128 stands for zero in the data rows.
Some points, each followed by its number:
[ 67 120  88 107 126 154  72 105 161 122 144 143 157  60 152 168 130  95] 0
[203 118 106 157 212 154 184 200 112 153  94 171 110 111 126 142 140 157] 1
[165 161 155 119 159 111 190 171  93 133  90 156  59 228  78 128 151 214] 2
[197  99 161 140 138 140 187 132  38 137 142 131  98 107 105  87 174 150] 3
[158 105 118 136 177 193 176 141  88 115 121 159 123  61 141 131 147 159] 4
[144  94 141 147  93 145 135  74 120 127 147  64 144  80 180 106  99 112] 5
[124 145 144 119 108  89 125 123 135 138 119 114  96 203 107 131 132 146] 6
[ 82 162 115 143 100 154  76 133 107  86 129 115 167 121 109 128 144 136] 7
[147 117 143 146 107 132 130  96  71 107 147 103 109 135 119  88 143 103] 8
[107 171 128 123 149 136 114 131 103  85 119 157 114 181  70 125 167 103] 9
[116 123  66 140 179 155  78 140 158 136 118 154 138  83 149 181 135  68] 10
[ 90 121  83 108 177 172 107 143 135  98 141 220 132  75 118 154 155 106] 11
[ 50 174  92 114 153 155  76 116 192  77 106 152 147 157 125 172 114  93] 12
[ 66 104 121 115  68 133  86  93 119  73 184 166 136 108 134  82 110 111] 13
[130 132  87 140 150 146 102 139 184 176  97  72 165  66 183 187 100 108] 14
[151 100 126 143 140 179 156 116  95 120 131 122 131  70 155 118 129 148] 15
[ 80  97 135  90  65  91  75  48 139 142 180 102 127  99 158 126 133  64] 16
[113 166  96 140 210 219 164 206 117  47  98 232 146 111  96 128 140 180] 17
[139 148  79 137 227 172 145 187 137 114  75 214  89 154 111 180 147 165] 18
[172 112 135 135 145 158 180 144  64 125 125 142  87 116 123 107 146 176] 19
[134 151 175 115  98  95 165 142 129 116 132 120 137 177  98  79 112 149] 20
[131 108  91 124 166 168 115 106 109 129 133 139 104  73 143 156 152  82] 21
[138 152 145 121 135  94 140 138 131 143 103 124  93 210  98 143 139 157] 22
[124 107 100 117 155 142 116 139 136 136 143 169 135  72 134 140 140  94] 23
[170 162 166 139 134 108 168 136 109 134 100  80 117 188  96 111 135 138] 24
[ 84 166 136 111 112  90 102 131 148 116 116 150 109 223  89 146 137 159] 25
[134 118  79 144 180 173 132 179 185 146  98 143 170  53 180 172  92 144] 26
[138 180 126 134 177 149 144 155 107 113  81 132 105 183  84 154 163 153] 27
[ 76 172 110 111 148 134 106 131 175  84 108 159 115 189 112 146 110 113] 28
[ 74  88 149  84  28  67  68  52 104 126 210 133 110 125 117  87 143  72] 29
[161 108 127 152 140 176 158 128  99 125 124 106 143  68 158 119 125 153] 30
[146 103 124 145 156 176 152 137  64  85 148 191 119  88 111  97 163 139] 31
[119  90 151 131  40  82  60  20  91 166 175  27 128 105 148 125 155  50] 32
[183 126 107 158 196 146 157 156 144 153  88 128 117 130 147 160 122 120] 33
[173 101 150 133 112 125 153 121  32 143 154 123  95 106 101  93 177 139] 34
[144 102 157 139  76 108 138 142  79 131 164 137 145 108 116  76 137 170] 35
[101 108  78 125 159 170 124 163 212 124 127 179 184  35 187 150  73 114] 36
[145 135 144 122 110  69 134 166 135 179 118 124 113 179 113 137 129 181] 37
[ 49 107 116 106  64 132  70  77 134  70 183 160 139 109 139  97 109  95] 38
[121 150 158 118  94  78 111  83 136 125 134  80 113 202 105 109 123  71] 39
[185 163 161 161 138 137 179 160  89 138  90  64 143 151 109 112 138 170] 40
[ 55  94  79 123 119 181  59  68 159  88 161 148 169  31 182 152 114  70] 41
[132 105 148 138  82 130 131  96  99 111 155  99 128 113 144  87 114 126] 42
[152 157 133 129 201 139 175 163 111  95  96 203  78 209  73 128 156 149] 43
[174 127 119 145 182 141 180 199 148 155  95 164 128 122 140 141 110 184] 44
[113 108 118 109 104  86  99 144 152 163 154 149 140 102 135 129 122 111] 45
[149 111 161 142  97 135 156 101  95 104 148  98 134 121 135  75 116 124] 46
[ 89 168 120 104 153 124 120 156 135  93 114 204  98 202  72 143 151 155] 47
Which five points above are nearest to each new point? Their numbers follow each, nearest first.
[163 150 149 126 163 107 176 165 104 131 100 163  76 210  81 126 150 182] 2 43 22 27 24
[ 84 164 119 135 111 151  95 124 160  97 115  97 175 121 140 137 104 121] 7 12 0 28 45
[126  97 132 113 105 121 121  87 138 152 154  97 140  73 158 127 122  90] 5 42 45 16 23
[146 126 146 134 107  59 122 156 146 177 125 129 130 180 113 133 127 158] 37 6 22 20 45
[143  98 157 129  84 129 159 125  87 124 157 126 129 102 134  81 122 176] 35 46 42 15 8
[122 168 126 150 130 142 109 130 136 118 100  78 161 141 122 142 127 119] 7 24 6 27 40
[155 166 157 145 127 143 181 172 137 126  90  79 164 141 132 109  95 191] 40 24 20 44 30
[196 168 151 169 168 126 157 123  82 140  81  56  98 198  94 137 165 108] 24 40 27 22 6
[117  95 132 119  96 121 101  70  65 106 178 144  86 125 109  98 166  79] 8 42 29 13 34
[ 89  90 119 132  67 118  48  37 103 105 186 103 127 103 143 107 138  33] 16 29 32 38 13
[ 73 102  91 101 121 145  78  94 159 130 156 151 154  53 157 163 133  89] 0 41 23 10 21
[110  98 106 114 113 103  89 115 170 156 159 131 152  76 158 137 111  66] 45 0 23 16 10
[101 106 112 105 107  95  91 111 178 149 162 132 152  89 151 126 104  55] 45 16 0 23 38
[143 133 124 134 206 148 177 163 154  81 110 223 110 170 108 115 116 130] 43 18 47 44 17
[115 111 123 131 111 134  84  95  61 115 160 141 116 105 101 122 187 101] 8 34 21 42 7
[ 95 111 102 100 133 125  91 118 129 132 158 176 127  88 118 143 157  89] 23 45 0 11 21
[136 162 142 133 159 159 180 187 129  88 105 165 154 140 101 101 119 181] 44 27 17 20 19
[ 64 113 111  83  86 108  61  51 141 135 165 113 109 109 138 153 144  57] 16 38 29 0 45
[106  99 145 101  81 117 124 100 109 133 169 136 128  94 131 106 136 137] 42 35 45 46 13
[120 118 108 129 117  94  94 152 155 160 134 147 136 129 133 146 122 125] 45 23 37 6 10
[108 148  73 127 212 158 112 183 162 112  97 228 115 141 109 180 144 134] 18 11 47 17 10
[134 137 133 112 179 136 182 184  91  72 133 255  68 194  60  88 157 170] 43 47 2 9 31
[125 129 141 116 121  96 147 108 184 142 112 108 105 184 153 141  81 139] 6 22 37 20 39
[141 110 145 127 134 102 158 116 195 143 122 125 140 145 162 126  78 119] 45 6 20 33 37
[ 91 123  96 117 115  99  78 148 188 154 136 147 152 117 147 157 104 115] 45 0 23 10 14
[161  76 155 113 115 123 186 113 153 153 156 115 146  58 176  91  85 119] 5 15 30 46 42
[165 126 145 141  97  57 129 168 145 203 116  86 128 168 131 133 110 168] 37 6 22 24 20
[127  82 131 106  88 108 134  96 204 176 154  73 172  40 208 121  57  80] 5 14 45 16 36
[ 82 149 122 124 106 133  86 102 128  83 141 126 143 142 110 114 129  84] 7 13 38 9 28
[149 157 138 122 179 126 168 161 103 106 103 188  74 209  72 129 157 157] 43 2 27 47 22
[147 108 162 138  88 120 148 137  67 124 157 134 139 111 109  79 146 176] 35 34 46 42 8
[103 113  97 112 124  97  78 138 142 146 155 175 123 117 117 141 143  83] 45 23 0 10 21
[107 195  81 147 177 156  83 171 151 154  46  97 131 168 123 243 157 195] 27 18 33 22 28
[187 107 120 132 182 129 179 197  90 152 128 201 109  98 101 115 160 154] 1 19 44 4 31
[157 158 142 129 185 148 193 160 119  97  93 165  92 192  95 116 130 156] 43 27 2 22 24
[101 138  61 137 188 176 102 202 180 131  96 192 168  72 148 187 118 163] 26 36 10 11 23
[107  92 126 121 111 157 127  85  94  69 176 177 105 101 133  78 125  92] 13 42 38 8 31
[126  93 130 138 116 177 146  84 145 117 132  85 159  52 196 128  90 139] 5 30 15 42 46
[151 112 102 131 179 145 164 204 153 139 121 205 143  84 138 131 112 165] 44 1 26 4 23
[112 102 138 131  58  94  59  37  93 153 169  50 132 107 137 129 160  53] 32 16 29 42 5
[146 129 137 148 133 152 137 114  64  93 131 131  99 150 103 103 158 129] 8 19 34 31 46
[ 89 159 118 114 148 135 107 110 158  84 118 157 113 184 105 138 126  88] 28 9 12 47 25
[164 136 160 149 128 140 171 131 103 105 124 101 139 136 121  83 117 126] 46 8 24 42 20
[ 68 174 104 106 149 144 109 163 171  91 108 180 142 155 107 152 119 150] 28 12 47 25 9
[165 174 122 147 187 145 162 185 122 152  48 120 103 185 108 184 149 216] 27 2 44 22 18
[149 190 119 154 180 151 132 158 124 146  53  76 120 182 110 194 154 173] 27 22 40 33 24
[119 145 112 151 147 148  86 107  87  88 133 141 120 150  92 128 171  67] 9 8 7 21 23
[ 76 167 117  98 149 126 110 144 124  87 117 208  86 207  70 149 163 158] 47 25 9 28 43
[145 126 123 135 139 112 147 179 177 164 108 134 154 120 151 144  93 170] 44 37 33 26 45
[102 110  78 141 164 199  87  87  91  76 141 163 109  77 138 147 161  76] 21 11 23 10 0
[ 77 166 114 116 150 135 107 124 164  77 113 172 115 193 104 143 121 115] 28 47 12 9 25
[163 116 116 132 186 196 180 154  95 131 106 150 122  60 140 147 154 175] 4 15 30 19 1
[135 122  88 144 156 153 109 148 176 158 107 102 171  57 178 168 101 101] 14 26 10 36 23
[112 132 104 126 119 103  93 172 159 165 127 143 158 110 129 155 125 146] 45 23 37 0 7
[106 130 140 136  61 118  87  82 104 121 149  70 142 124 138 113 128 116] 42 8 5 46 16
[123 127 131 120 124  91 123 114 178 151 117 113 112 176 145 148  98 125] 6 22 37 45 39
[ 94 154 108 102 178 137 138 177 138  98 108 238  89 183  83 154 150 190] 47 43 18 27 28
[141  87 161  90  90  78 156 113 143 181 162 116 134  89 142 105 116 120] 45 42 35 46 5
[136 143 161 122 110 112 156 122 141 104 131 112 136 162 121  85 102 115] 20 46 42 24 6
[170  90 129 128 172 185 187 136  83 122 137 166 125  47 139 117 152 149] 4 15 31 30 19
[145 115  85 146 188 158 131 180 174 152 111 166 166  62 164 165 109 135] 26 36 23 10 33
[142 107 152 140 106 147 153 141  81 111 151 148 155  89 119  84 141 173] 35 15 46 31 30
[149 162  77 163 191 153  99 182 131 168  66 116 130 130 127 213 160 159] 33 27 18 44 10
[ 59 113 116  94  62  91  34  42 151 151 171  80 143  96 146 157 141  40] 16 32 29 0 38
[105 109 141 129  47  95  54  34  89 150 168  37 129 115 136 129 160  65] 32 16 29 42 39
[146 132 131 135 156 111 162 169 171 144  98 159 123 171 134 143 101 181] 44 37 22 33 6
[135 158 123 125 200 144 167 177 113  94  94 225  73 214  71 145 159 187] 43 47 18 2 27
[113 101 145  99  67  73  95  79 132 174 169  86 132 105 135 126 137  83] 16 45 32 29 42
[ 95 100 116 109  84  87  71  88 183 168 161  96 160  82 168 142 102  58] 16 45 0 5 14
[124 135 149 108 118  84 134 102 152 143 123 116  96 192 118 137 122 125] 6 22 39 25 37
[173 105 108 143 197 156 192 186 171 136 103 184 130 100 163 130  85 154] 44 1 33 26 4
[109 141  80 127 192 154 116 173 163 118 102 206 114 139 123 176 130 151] 18 11 47 28 10
[ 67 110  97 102 112 147  84 114 157 110 157 167 148  68 151 138 116 111] 0 23 41 38 13
[145 179 126 149 163 170 154 190  86  95  92 139 133 146  88 123 152 182] 27 40 19 43 9
[129 156 167 122  98 102 153 125 146 110 128  89 144 169 115  80  94 108] 20 39 46 24 6
[132  98 127 120 105  84 119 131 171 163 153 128 147 106 152 114  93  93] 45 23 42 5 16
[ 97 106  81 108 181 178 112 133 147 104 144 213 139  48 138 153 142  95] 11 23 10 21 0
[138 126 132 143 124 146 124  94  88 102 135 109 109 134 122 109 143  95] 8 42 46 15 21
[ 91 111 130 120  99 144 122 114 115  75 166 172 133 112 129  81 111 128] 13 38 42 46 35
[180 109 125 139 150 100 145 142 128 173 119 121  98 145 133 136 128 109] 33 37 22 24 6
[ 98 128  95 120 111  98  53 142 142 160 150 137 156  96 115 153 150  79] 45 0 23 10 7
[117 157 148 121 124 131 155 146 157 102 116 124 152 151 122 106  95 147] 20 6 28 24 46
[132 114 154 131  83 117 133 134  71 119 157 140 129 124 103  87 152 171] 35 34 42 8 46
[ 88 155 132 107 110  74  91 125 155 135 127 145 112 206  89 150 140 129] 25 6 22 28 47
[131 123 104 130 136 105 100 150 159 166 127 130 138 113 139 154 123 105] 45 23 10 14 33
[115 136  84 125 180 137 115 173 169 133 102 195 110 146 130 175 125 150] 18 28 44 47 33
[149 135 121 139 155 130 162 181 181 162  86 124 145 132 160 161  88 198] 44 33 26 37 1
[104 124 104 124 123  91  84 155 194 160 133 148 166 119 143 151 104 104] 45 23 0 10 14
[ 93  98 106  97 125 113  62  42 102 121 180 151  84 114 110 138 180   0] 16 29 21 38 23
[ 95 113 100 107 135 125  76 113 121 129 163 176 135  87 110 144 170  65] 23 0 21 11 45
[142 161 136 133 160 153 154 134 115 102 101 117 116 158 107 128 139 129] 27 24 9 22 40
[165 130 151 133 103  65 140 153 141 196 112  83 121 173 129 140 117 169] 37 6 22 24 20
[123 110  98 120 173 177 135 135 139 123 124 166 144  51 150 153 136 123] 23 21 11 4 15
[ 85  99 116 123  80 127  61  40 103  99 176 108 111 114 140 115 139  46] 16 38 29 13 32
[ 89 158 149 127  66  99  88  85 184 130 125  27 182 147 155 129  80  94] 39 5 16 42 7
[133 118 107 151 136 170  95  87  75 122 129  89 120  87 139 153 172 101] 21 15 8 30 23
[101 146 105 119 164 122 104 129 157 111 116 182 104 182 105 158 141 102] 28 47 9 25 12
[147 147 126 149 178 184 167 147  89  68 113 168 115 139  99 101 146 131] 31 19 27 9 4
[149 166 137 131 191 154 179 180 108  85 100 192 109 175  74 113 150 154] 43 27 47 9 18
[ 92 139 105 136 137 176 104 128 109  69 136 164 136 112 120 119 138 118] 7 11 23 31 9
[160 158 145 147 160 161 180 169 115 104  96 128 144 139 113 108 121 167] 40 44 19 27 24
[156 198 121 151 189 148 139 164 120 149  45  75 117 191  98 196 162 168] 27 22 40 24 33
[143 105 153 142  84 132 145 138  68 117 154 131 134 106 122  80 136 185] 35 46 42 34 19
[182 156 166 147 139 120 173 147  72 121 112 104 107 179  82  93 155 134] 24 40 20 3 22
[146 176 119 148 158 176 156 188  98 100  87 126 132 141 107 125 134 188] 27 40 44 19 1
[150  84 142 126 111 131 150  89 162 162 144  72 168  49 192 122  90  96] 5 30 14 42 15
[104 141 141 135  77 121  91 125  85 117 144 112 150 130 102 114 155 159] 7 35 42 8 46
[115 113 105 113 140 159 108  91 109 127 140 124 111  77 137 147 153  81] 21 23 0 15 10
[113 114 106 124 114 107  97 144 178 168 134 121 162  86 161 152 104 118] 45 14 23 0 10
[132 118  83 144 157 150 102 141 176 165 110 103 165  62 178 178 108  98] 14 26 10 23 0
